In the data rows, 500 means zero.
A hidden rule labels the rows of this table. It goes by one to three of the table's principal directions, not those with the most spread.
[431, 531, 366, 422, 499, 644, 443, 565, 392, 468, 511, 472, 424, 505, 502, 561, 521, 486, 522,
 583, 497, 370, 373, 360, 643, 492, 494, 521, 444, 392, 478, 523, 430, 367, 488, 585, 424, 532,
 426, 359, 470, 537, 486, 450, 469, 477, 366, 441, 507, 396, 381, 394, 448, 343, 488, 567] 6
[516, 487, 541, 471, 518, 491, 499, 505, 471, 447, 447, 536, 534, 455, 463, 498, 518, 460, 511,
 457, 518, 537, 515, 534, 440, 548, 553, 547, 587, 529, 487, 464, 585, 520, 522, 494, 546, 459,
 446, 574, 529, 477, 475, 524, 572, 459, 508, 542, 447, 519, 496, 543, 516, 558, 392, 489] 5
[565, 332, 451, 657, 452, 528, 520, 446, 498, 446, 349, 534, 680, 413, 247, 497, 726, 614, 398,
 497, 545, 560, 367, 728, 555, 151, 475, 391, 396, 449, 506, 585, 737, 357, 451, 658, 644, 384,
 439, 520, 574, 490, 450, 576, 525, 451, 474, 374, 544, 449, 568, 359, 185, 388, 292, 334] 3
[475, 384, 597, 302, 448, 670, 419, 481, 427, 417, 351, 465, 386, 451, 448, 517, 565, 492, 482,
 555, 541, 366, 347, 489, 519, 524, 339, 499, 543, 460, 397, 520, 624, 498, 590, 586, 642, 442,
 384, 400, 400, 459, 433, 496, 427, 472, 401, 601, 529, 542, 322, 387, 429, 543, 256, 538] 7
[495, 539, 503, 619, 618, 516, 461, 481, 565, 564, 526, 580, 604, 488, 521, 434, 525, 488, 469,
 450, 456, 626, 612, 666, 576, 497, 492, 458, 451, 561, 641, 507, 415, 538, 438, 352, 470, 476,
 571, 509, 568, 384, 518, 618, 527, 456, 633, 558, 481, 548, 730, 612, 606, 670, 718, 417] 3
[377, 400, 421, 559, 537, 502, 477, 485, 512, 521, 566, 437, 447, 506, 543, 487, 480, 560, 460,
 394, 475, 566, 477, 659, 530, 462, 451, 491, 370, 474, 634, 465, 472, 569, 473, 519, 437, 422,
 574, 423, 482, 370, 458, 641, 341, 456, 570, 489, 524, 589, 467, 459, 455, 640, 463, 496] 5
[526, 479, 664, 332, 462, 458, 452, 493, 494, 483, 563, 457, 398, 452, 580, 443, 303, 389, 565,
 518, 518, 452, 570, 391, 320, 718, 549, 565, 632, 587, 498, 405, 538, 652, 647, 531, 467, 461,
 460, 604, 496, 506, 574, 565, 448, 535, 585, 613, 438, 532, 429, 623, 754, 713, 412, 611] 2
[606, 440, 744, 480, 414, 364, 443, 431, 627, 468, 425, 432, 469, 494, 527, 326, 409, 504, 500,
 562, 522, 510, 605, 457, 221, 610, 507, 571, 661, 612, 493, 358, 520, 628, 601, 582, 558, 378,
 548, 665, 571, 558, 554, 565, 594, 523, 638, 558, 462, 617, 617, 729, 664, 646, 399, 482] 6
[442, 660, 319, 381, 540, 436, 415, 579, 474, 436, 545, 336, 281, 773, 618, 550, 508, 577, 444,
 737, 362, 357, 529, 338, 548, 527, 404, 544, 372, 527, 473, 461, 163, 334, 409, 579, 473, 480,
 460, 268, 320, 517, 551, 606, 483, 471, 375, 473, 519, 500, 480, 657, 299, 356, 576, 501] 7
[427, 470, 376, 604, 552, 441, 543, 483, 510, 511, 503, 530, 506, 527, 510, 544, 491, 536, 479,
 490, 539, 477, 444, 515, 562, 430, 507, 487, 422, 457, 533, 453, 499, 462, 491, 571, 490, 536,
 486, 445, 494, 441, 466, 558, 472, 456, 474, 490, 507, 407, 473, 454, 425, 403, 483, 468] 7
[586, 416, 636, 614, 478, 494, 419, 527, 542, 554, 509, 517, 692, 398, 392, 302, 591, 556, 493,
 302, 576, 679, 557, 747, 404, 492, 625, 580, 609, 500, 549, 479, 561, 608, 460, 363, 476, 364,
 629, 586, 705, 462, 476, 539, 555, 482, 685, 509, 478, 649, 702, 562, 557, 761, 526, 521] 2
[428, 533, 378, 508, 593, 626, 442, 546, 405, 524, 593, 476, 489, 466, 518, 541, 500, 453, 514,
 424, 346, 565, 530, 567, 603, 494, 542, 483, 397, 474, 636, 549, 415, 480, 427, 362, 369, 474,
 514, 455, 531, 445, 455, 520, 536, 471, 526, 477, 531, 572, 513, 454, 582, 579, 586, 497] 0
[454, 555, 309, 517, 433, 758, 363, 617, 331, 557, 620, 511, 533, 399, 424, 528, 539, 461, 585,
 444, 530, 426, 388, 374, 726, 355, 619, 492, 403, 292, 558, 576, 444, 372, 399, 475, 230, 538,
 495, 326, 607, 520, 485, 386, 546, 541, 430, 390, 541, 379, 393, 326, 533, 373, 637, 612] 0
[530, 411, 487, 550, 544, 463, 522, 548, 501, 532, 554, 543, 545, 490, 489, 439, 496, 468, 492,
 460, 508, 562, 548, 599, 479, 521, 581, 541, 473, 525, 585, 454, 497, 517, 500, 531, 473, 442,
 491, 517, 597, 482, 536, 655, 439, 471, 598, 476, 384, 464, 590, 627, 556, 659, 494, 477] 3
[522, 337, 315, 770, 576, 505, 630, 390, 488, 531, 372, 548, 771, 419, 246, 565, 735, 634, 348,
 487, 508, 588, 328, 724, 654, 108, 518, 338, 308, 428, 488, 653, 790, 260, 438, 607, 671, 459,
 463, 523, 595, 511, 405, 479, 541, 414, 431, 333, 656, 391, 569, 191, 172, 228, 343, 302] 3
[535, 494, 374, 602, 530, 599, 527, 397, 535, 530, 411, 554, 658, 403, 435, 531, 547, 531, 435,
 424, 608, 569, 471, 578, 665, 396, 557, 494, 500, 451, 528, 532, 646, 431, 458, 476, 489, 505,
 504, 567, 530, 496, 448, 468, 559, 382, 479, 530, 596, 474, 556, 322, 479, 437, 504, 442] 2
[519, 524, 506, 591, 462, 470, 457, 480, 556, 510, 483, 508, 585, 476, 474, 426, 532, 509, 509,
 487, 536, 593, 521, 485, 465, 462, 552, 547, 531, 493, 523, 460, 515, 465, 457, 550, 473, 448,
 574, 564, 607, 543, 524, 463, 606, 521, 511, 377, 489, 515, 570, 549, 491, 458, 499, 471] 1
[340, 695, 432, 415, 563, 380, 539, 631, 470, 482, 664, 399, 302, 752, 659, 586, 497, 608, 482,
 542, 378, 441, 496, 488, 541, 621, 400, 495, 397, 534, 455, 527, 177, 500, 424, 417, 440, 562,
 557, 283, 295, 463, 519, 515, 273, 565, 449, 504, 496, 507, 424, 588, 341, 437, 698, 590] 5
[522, 592, 129, 514, 495, 456, 522, 653, 341, 446, 560, 478, 577, 557, 425, 627, 566, 555, 492,
 495, 627, 345, 459, 395, 631, 394, 797, 599, 450, 363, 481, 470, 411, 222, 373, 656, 307, 511,
 363, 403, 518, 531, 522, 573, 555, 317, 367, 403, 470, 282, 447, 491, 205, 249, 503, 604] 3
[448, 513, 531, 290, 485, 466, 477, 433, 559, 410, 350, 404, 319, 554, 710, 451, 339, 396, 542,
 554, 593, 383, 598, 284, 376, 890, 441, 671, 671, 557, 469, 344, 425, 567, 615, 586, 556, 466,
 450, 541, 366, 388, 572, 556, 483, 313, 443, 660, 462, 671, 435, 588, 580, 612, 380, 567] 3
[539, 483, 386, 513, 519, 529, 511, 675, 443, 588, 494, 559, 543, 577, 487, 465, 605, 586, 494,
 451, 721, 251, 377, 500, 654, 566, 645, 611, 522, 360, 414, 450, 317, 370, 466, 530, 392, 562,
 454, 271, 563, 485, 479, 535, 398, 373, 478, 570, 471, 315, 568, 532, 388, 441, 671, 684] 5
[715, 219, 612, 599, 423, 443, 462, 368, 614, 501, 241, 478, 684, 384, 286, 300, 591, 575, 377,
 573, 707, 447, 417, 606, 360, 359, 581, 541, 594, 533, 452, 387, 766, 412, 597, 810, 691, 296,
 450, 634, 719, 563, 490, 630, 639, 356, 586, 473, 557, 493, 687, 529, 420, 505, 183, 415] 1
[553, 459, 528, 567, 450, 501, 529, 511, 483, 512, 532, 564, 603, 416, 392, 530, 552, 526, 498,
 428, 525, 532, 499, 628, 518, 328, 534, 391, 475, 475, 522, 587, 582, 531, 465, 466, 482, 533,
 502, 547, 540, 494, 489, 495, 488, 527, 548, 479, 501, 465, 540, 436, 443, 501, 545, 474] 3
[589, 387, 624, 652, 472, 455, 464, 481, 587, 600, 452, 582, 677, 401, 409, 345, 589, 592, 450,
 402, 645, 520, 409, 625, 458, 407, 603, 491, 571, 465, 488, 472, 579, 519, 526, 521, 485, 469,
 572, 571, 665, 526, 442, 471, 494, 464, 617, 498, 541, 478, 687, 475, 522, 525, 551, 534] 4
[471, 545, 638, 521, 470, 406, 488, 539, 564, 543, 591, 484, 477, 570, 555, 448, 528, 632, 487,
 442, 501, 523, 496, 584, 443, 506, 429, 469, 524, 493, 445, 539, 385, 623, 486, 360, 484, 549,
 629, 451, 429, 496, 482, 444, 342, 588, 561, 555, 522, 566, 544, 514, 461, 561, 673, 576] 6
[524, 350, 492, 529, 510, 563, 484, 502, 489, 538, 519, 458, 482, 472, 456, 499, 514, 516, 466,
 475, 432, 497, 522, 682, 541, 415, 460, 455, 403, 486, 608, 519, 463, 516, 462, 524, 477, 424,
 539, 461, 585, 510, 469, 602, 495, 493, 580, 438, 513, 558, 533, 530, 527, 610, 460, 454] 5
[430, 489, 285, 610, 600, 589, 519, 494, 445, 442, 382, 520, 605, 518, 383, 557, 736, 595, 389,
 499, 473, 586, 375, 606, 665, 303, 477, 488, 374, 431, 499, 561, 577, 299, 382, 535, 598, 448,
 455, 399, 485, 447, 384, 504, 551, 376, 381, 420, 540, 483, 517, 350, 198, 321, 404, 370] 5
[472, 385, 346, 436, 557, 648, 529, 483, 413, 455, 442, 504, 450, 422, 508, 573, 465, 308, 539,
 467, 373, 591, 565, 526, 561, 562, 499, 552, 438, 500, 633, 505, 591, 448, 478, 542, 514, 436,
 398, 563, 543, 476, 503, 577, 587, 407, 434, 399, 420, 579, 426, 459, 564, 606, 282, 374] 1
[522, 320, 436, 654, 547, 663, 439, 431, 488, 577, 446, 584, 661, 290, 404, 371, 482, 321, 553,
 365, 510, 640, 579, 586, 516, 425, 577, 473, 421, 496, 722, 477, 673, 555, 497, 458, 487, 426,
 501, 551, 732, 287, 502, 613, 678, 408, 645, 501, 489, 601, 638, 438, 689, 728, 471, 383] 0
[548, 722, 767, 496, 512, 345, 439, 449, 672, 564, 505, 630, 552, 559, 619, 313, 436, 519, 487,
 580, 651, 594, 565, 242, 339, 679, 527, 611, 779, 605, 303, 368, 509, 641, 574, 368, 560, 608,
 598, 590, 484, 588, 524, 344, 567, 617, 554, 723, 431, 433, 617, 710, 771, 514, 713, 549] 5
[541, 521, 709, 466, 489, 311, 564, 392, 639, 484, 492, 517, 465, 489, 633, 454, 290, 445, 548,
 530, 558, 522, 603, 369, 254, 713, 517, 570, 693, 624, 452, 360, 577, 695, 674, 516, 568, 552,
 529, 737, 462, 547, 547, 474, 520, 547, 577, 621, 451, 519, 497, 629, 739, 591, 444, 549] 6
[480, 602, 566, 467, 506, 439, 478, 537, 480, 456, 573, 532, 499, 501, 537, 519, 500, 484, 526,
 441, 448, 599, 569, 484, 400, 529, 550, 510, 556, 550, 513, 491, 489, 577, 485, 403, 454, 499,
 512, 575, 450, 477, 486, 486, 515, 540, 539, 538, 433, 548, 485, 605, 531, 576, 542, 530] 4
[531, 497, 490, 499, 395, 552, 421, 446, 519, 523, 475, 452, 513, 440, 485, 462, 460, 485, 529,
 468, 577, 489, 513, 446, 535, 470, 508, 495, 537, 449, 515, 513, 508, 508, 483, 505, 430, 484,
 553, 510, 534, 502, 523, 432, 561, 487, 489, 481, 583, 574, 477, 398, 528, 461, 510, 516] 1
[430, 592, 257, 482, 595, 565, 482, 513, 486, 472, 444, 503, 387, 642, 606, 540, 494, 380, 529,
 664, 380, 499, 548, 336, 660, 581, 398, 569, 383, 498, 554, 475, 342, 320, 432, 531, 531, 529,
 406, 365, 427, 460, 581, 575, 578, 450, 332, 433, 436, 456, 511, 543, 453, 400, 524, 353] 2
[496, 440, 643, 426, 496, 601, 395, 425, 545, 516, 397, 490, 422, 483, 499, 420, 504, 476, 483,
 588, 461, 487, 465, 495, 507, 517, 291, 463, 541, 518, 434, 522, 526, 571, 541, 442, 653, 512,
 517, 435, 480, 490, 459, 438, 550, 546, 466, 588, 561, 609, 503, 424, 589, 547, 456, 429] 0
[440, 512, 482, 334, 396, 586, 484, 566, 444, 418, 452, 418, 307, 564, 532, 512, 472, 481, 529,
 627, 523, 331, 433, 313, 491, 591, 419, 578, 500, 460, 420, 438, 463, 442, 507, 699, 494, 472,
 423, 364, 444, 551, 561, 512, 446, 540, 387, 467, 435, 423, 329, 569, 456, 435, 374, 537] 2
[529, 537, 299, 421, 613, 680, 461, 534, 410, 509, 417, 586, 487, 490, 532, 536, 456, 317, 531,
 616, 550, 351, 507, 311, 696, 635, 591, 598, 489, 480, 551, 419, 450, 314, 518, 578, 444, 514,
 308, 412, 551, 465, 548, 611, 633, 351, 419, 576, 429, 324, 519, 580, 653, 480, 517, 495] 3
[555, 411, 521, 543, 469, 430, 540, 534, 451, 480, 559, 489, 547, 439, 435, 522, 483, 449, 565,
 411, 432, 558, 562, 584, 370, 439, 594, 473, 486, 514, 571, 522, 551, 560, 513, 481, 487, 476,
 493, 608, 574, 487, 498, 523, 566, 528, 570, 412, 461, 566, 493, 509, 483, 567, 409, 502] 7
[645, 386, 476, 569, 496, 426, 572, 387, 578, 449, 285, 501, 595, 432, 447, 461, 448, 444, 492,
 543, 609, 440, 532, 435, 372, 536, 632, 593, 619, 550, 509, 352, 637, 452, 592, 687, 604, 454,
 414, 704, 617, 537, 484, 537, 759, 329, 517, 506, 512, 504, 606, 532, 531, 414, 279, 439] 0
[513, 559, 452, 474, 496, 427, 555, 476, 480, 479, 510, 468, 515, 501, 499, 556, 466, 499, 474,
 513, 507, 514, 479, 410, 468, 522, 609, 528, 541, 529, 447, 487, 573, 427, 514, 579, 473, 484,
 470, 598, 493, 608, 498, 432, 530, 487, 448, 440, 533, 451, 429, 473, 487, 363, 409, 521] 1
[533, 554, 708, 472, 550, 434, 451, 613, 517, 535, 634, 569, 417, 590, 557, 424, 475, 455, 550,
 571, 373, 526, 544, 536, 420, 594, 448, 490, 510, 611, 531, 463, 317, 614, 549, 399, 490, 505,
 516, 453, 527, 540, 541, 585, 433, 695, 631, 536, 349, 443, 598, 793, 701, 675, 656, 523] 7
[574, 464, 689, 455, 432, 520, 411, 438, 623, 568, 419, 525, 480, 500, 550, 340, 458, 491, 502,
 540, 644, 415, 547, 453, 461, 587, 382, 483, 584, 540, 465, 462, 462, 627, 577, 459, 562, 514,
 544, 445, 475, 397, 560, 541, 443, 494, 595, 701, 524, 573, 610, 571, 626, 668, 635, 533] 1
[465, 497, 459, 497, 444, 708, 463, 466, 456, 565, 558, 478, 489, 445, 447, 551, 524, 460, 513,
 476, 411, 576, 553, 561, 681, 342, 339, 350, 353, 444, 559, 685, 516, 518, 378, 369, 472, 526,
 594, 382, 505, 479, 523, 414, 508, 618, 479, 430, 583, 584, 418, 348, 529, 521, 611, 405] 1
[499, 420, 635, 537, 388, 416, 524, 482, 565, 503, 466, 507, 524, 459, 448, 487, 522, 634, 495,
 393, 660, 426, 393, 656, 467, 439, 447, 450, 583, 438, 414, 515, 544, 618, 533, 521, 533, 551,
 565, 509, 481, 485, 451, 440, 375, 513, 516, 536, 564, 512, 474, 361, 367, 463, 479, 576] 5
[505, 488, 259, 672, 551, 442, 598, 429, 514, 517, 424, 606, 637, 477, 450, 575, 498, 484, 490,
 519, 660, 450, 402, 391, 620, 369, 623, 499, 436, 438, 503, 444, 637, 337, 528, 658, 512, 585,
 391, 517, 520, 453, 491, 520, 567, 390, 407, 475, 535, 268, 484, 353, 379, 238, 444, 456] 7
[527, 494, 340, 590, 529, 685, 497, 504, 423, 500, 410, 585, 641, 404, 377, 523, 623, 417, 513,
 465, 498, 564, 478, 512, 665, 379, 570, 488, 430, 441, 574, 560, 601, 343, 417, 493, 482, 467,
 431, 488, 614, 465, 485, 484, 665, 435, 453, 418, 496, 448, 551, 413, 469, 427, 489, 394] 3
[397, 597, 455, 425, 549, 544, 459, 596, 457, 524, 637, 502, 397, 539, 635, 526, 424, 458, 546,
 426, 473, 483, 524, 510, 591, 669, 523, 542, 479, 496, 591, 473, 300, 555, 474, 417, 316, 520,
 527, 414, 458, 437, 523, 557, 351, 492, 536, 536, 442, 501, 475, 575, 613, 624, 670, 612] 1
[475, 540, 393, 554, 514, 416, 598, 462, 493, 410, 415, 489, 553, 543, 466, 579, 584, 566, 452,
 527, 507, 510, 505, 448, 459, 401, 509, 466, 467, 498, 451, 527, 575, 419, 467, 544, 598, 521,
 452, 526, 398, 441, 473, 480, 549, 409, 425, 508, 522, 505, 478, 444, 260, 328, 439, 430] 0
[504, 453, 531, 656, 493, 502, 474, 537, 488, 559, 630, 563, 657, 343, 437, 438, 482, 483, 542,
 296, 504, 648, 576, 687, 468, 425, 681, 477, 492, 478, 682, 491, 539, 594, 447, 432, 305, 430,
 601, 628, 712, 463, 506, 563, 531, 516, 694, 424, 447, 516, 621, 568, 653, 681, 601, 517] 3
Here are more rows. What is the label of each one?
[534, 558, 389, 493, 461, 436, 560, 665, 434, 513, 485, 485, 490, 643, 496, 495, 564, 586, 537,
 532, 697, 245, 400, 305, 522, 588, 652, 661, 575, 373, 315, 415, 341, 361, 481, 580, 452, 585,
 460, 301, 527, 565, 493, 416, 522, 456, 402, 516, 464, 317, 439, 553, 342, 267, 566, 684] ~ 0
[435, 479, 462, 431, 462, 504, 556, 420, 511, 473, 384, 464, 461, 510, 547, 552, 506, 574, 463,
 458, 660, 417, 408, 377, 501, 550, 447, 551, 583, 413, 337, 491, 626, 513, 546, 517, 592, 572,
 493, 462, 344, 460, 416, 360, 434, 400, 367, 634, 597, 543, 310, 283, 369, 380, 378, 569] ~ 7
[565, 469, 380, 586, 571, 429, 586, 486, 520, 549, 424, 626, 636, 513, 464, 517, 560, 539, 426,
 495, 696, 422, 451, 486, 594, 448, 620, 513, 516, 468, 441, 463, 569, 391, 514, 560, 539, 569,
 407, 479, 499, 459, 474, 565, 475, 338, 478, 614, 490, 322, 577, 477, 404, 401, 540, 497] ~ 1
[552, 466, 611, 681, 478, 420, 458, 511, 497, 595, 760, 556, 671, 353, 392, 478, 442, 495, 561,
 386, 394, 686, 656, 684, 399, 238, 593, 326, 434, 507, 642, 600, 533, 677, 430, 329, 383, 551,
 667, 634, 694, 515, 518, 481, 611, 686, 702, 383, 490, 528, 603, 532, 648, 629, 687, 479] ~ 0
[546, 419, 507, 435, 461, 586, 432, 472, 497, 508, 402, 450, 442, 549, 452, 506, 587, 561, 434,
 629, 518, 352, 442, 518, 605, 395, 338, 421, 430, 459, 446, 568, 452, 408, 492, 565, 592, 469,
 468, 341, 437, 501, 495, 537, 465, 477, 439, 531, 581, 509, 481, 462, 374, 446, 477, 465] ~ 1
[456, 438, 516, 491, 477, 548, 526, 442, 491, 463, 459, 416, 474, 484, 455, 509, 538, 505, 485,
 439, 382, 605, 566, 624, 442, 434, 362, 423, 420, 535, 527, 594, 601, 580, 456, 400, 621, 446,
 538, 490, 440, 383, 485, 506, 509, 517, 515, 516, 568, 712, 461, 395, 406, 613, 406, 389] ~ 6
[458, 574, 542, 388, 560, 356, 614, 458, 531, 444, 478, 451, 387, 612, 611, 598, 430, 546, 443,
 517, 466, 462, 537, 494, 414, 656, 447, 513, 562, 607, 406, 469, 494, 566, 559, 462, 595, 532,
 462, 548, 304, 494, 472, 513, 407, 463, 474, 660, 527, 540, 421, 543, 472, 507, 444, 516] ~ 3
[464, 589, 588, 452, 437, 525, 516, 531, 483, 509, 597, 498, 487, 507, 515, 537, 524, 579, 501,
 450, 495, 523, 496, 530, 538, 479, 436, 424, 511, 462, 433, 626, 489, 573, 472, 354, 451, 561,
 565, 471, 390, 528, 517, 398, 324, 603, 499, 556, 521, 503, 438, 428, 484, 521, 651, 557] ~ 2
[476, 549, 463, 449, 548, 355, 611, 586, 451, 402, 531, 441, 381, 665, 524, 627, 536, 578, 475,
 598, 380, 438, 435, 500, 449, 524, 483, 526, 478, 534, 414, 490, 384, 432, 508, 566, 566, 526,
 433, 467, 387, 624, 453, 495, 446, 541, 408, 426, 446, 426, 411, 566, 321, 320, 396, 512] ~ 0
[548, 417, 519, 476, 507, 532, 441, 473, 543, 492, 371, 492, 520, 468, 519, 392, 512, 484, 485,
 422, 602, 501, 502, 542, 456, 626, 549, 632, 605, 509, 523, 392, 529, 530, 547, 506, 524, 407,
 475, 537, 529, 423, 463, 581, 530, 345, 545, 612, 496, 615, 585, 524, 534, 661, 400, 529] ~ 5
[513, 514, 483, 523, 522, 622, 417, 497, 465, 535, 557, 530, 557, 417, 442, 471, 523, 457, 485,
 520, 400, 610, 505, 529, 579, 397, 517, 453, 447, 491, 566, 569, 550, 455, 450, 448, 439, 467,
 504, 529, 582, 564, 509, 490, 548, 551, 514, 433, 504, 479, 563, 464, 611, 539, 546, 427] ~ 2
[512, 565, 348, 544, 631, 562, 521, 611, 406, 515, 570, 585, 537, 514, 494, 545, 502, 373, 552,
 503, 406, 534, 537, 505, 619, 556, 643, 557, 435, 523, 621, 468, 394, 390, 452, 469, 394, 494,
 415, 476, 617, 514, 520, 591, 604, 488, 518, 426, 382, 368, 575, 635, 617, 510, 578, 473] ~ 5
[538, 557, 586, 508, 566, 387, 537, 580, 491, 526, 600, 535, 501, 551, 535, 501, 465, 477, 538,
 500, 405, 510, 587, 518, 394, 577, 569, 509, 544, 567, 491, 485, 387, 562, 505, 384, 486, 557,
 520, 547, 544, 550, 503, 488, 563, 570, 573, 512, 432, 486, 580, 664, 604, 553, 615, 538] ~ 0
[488, 450, 806, 415, 341, 418, 420, 467, 596, 488, 506, 418, 360, 527, 526, 434, 480, 635, 532,
 518, 532, 431, 316, 500, 330, 491, 292, 464, 604, 483, 324, 511, 510, 695, 642, 494, 611, 560,
 594, 483, 361, 570, 432, 318, 323, 700, 470, 526, 606, 599, 368, 338, 428, 471, 407, 647] ~ 0
[641, 285, 512, 482, 552, 650, 476, 428, 507, 625, 415, 546, 547, 397, 447, 477, 460, 465, 456,
 525, 593, 328, 421, 574, 628, 474, 502, 466, 485, 461, 511, 504, 597, 477, 623, 516, 538, 516,
 410, 478, 567, 517, 451, 576, 480, 404, 549, 650, 606, 422, 562, 377, 673, 612, 460, 539] ~ 6
[507, 400, 542, 402, 425, 642, 437, 466, 490, 538, 442, 474, 436, 420, 518, 490, 458, 482, 524,
 459, 593, 359, 387, 473, 560, 547, 450, 498, 524, 426, 483, 506, 551, 529, 591, 535, 459, 500,
 467, 460, 461, 475, 475, 466, 392, 465, 477, 577, 595, 524, 406, 338, 561, 561, 438, 613] ~ 5
[599, 451, 580, 714, 348, 368, 471, 393, 658, 523, 376, 546, 696, 421, 390, 339, 563, 608, 487,
 467, 728, 560, 441, 456, 386, 315, 571, 510, 615, 444, 429, 438, 656, 506, 511, 616, 548, 501,
 595, 626, 623, 535, 495, 388, 627, 496, 522, 435, 560, 489, 625, 411, 386, 327, 467, 461] ~ 7
[540, 551, 599, 544, 452, 331, 544, 473, 564, 467, 573, 536, 514, 495, 508, 520, 416, 504, 526,
 571, 484, 543, 516, 416, 341, 440, 552, 475, 538, 571, 486, 443, 566, 546, 564, 613, 492, 533,
 500, 670, 503, 619, 546, 484, 519, 632, 531, 417, 439, 382, 488, 612, 546, 423, 459, 503] ~ 3
[511, 428, 509, 303, 476, 682, 316, 453, 527, 573, 385, 422, 313, 541, 619, 392, 431, 462, 475,
 655, 580, 243, 416, 320, 637, 661, 330, 534, 516, 442, 446, 475, 356, 459, 593, 539, 508, 511,
 442, 290, 398, 455, 523, 526, 388, 386, 420, 687, 615, 558, 493, 399, 615, 557, 546, 576] ~ 5
[507, 494, 324, 522, 468, 732, 479, 442, 423, 504, 431, 489, 635, 353, 405, 526, 558, 460, 490,
 427, 565, 562, 523, 454, 657, 403, 576, 511, 484, 382, 530, 593, 665, 389, 403, 465, 440, 470,
 505, 518, 574, 491, 491, 399, 638, 390, 431, 463, 579, 543, 459, 290, 493, 446, 477, 454] ~ 2
[465, 444, 608, 546, 518, 444, 473, 549, 545, 527, 529, 554, 434, 545, 557, 404, 478, 499, 541,
 495, 504, 479, 461, 511, 424, 555, 446, 523, 495, 513, 533, 406, 418, 614, 571, 491, 511, 517,
 513, 427, 510, 421, 489, 586, 406, 565, 588, 571, 407, 471, 546, 618, 584, 620, 547, 527] ~ 0
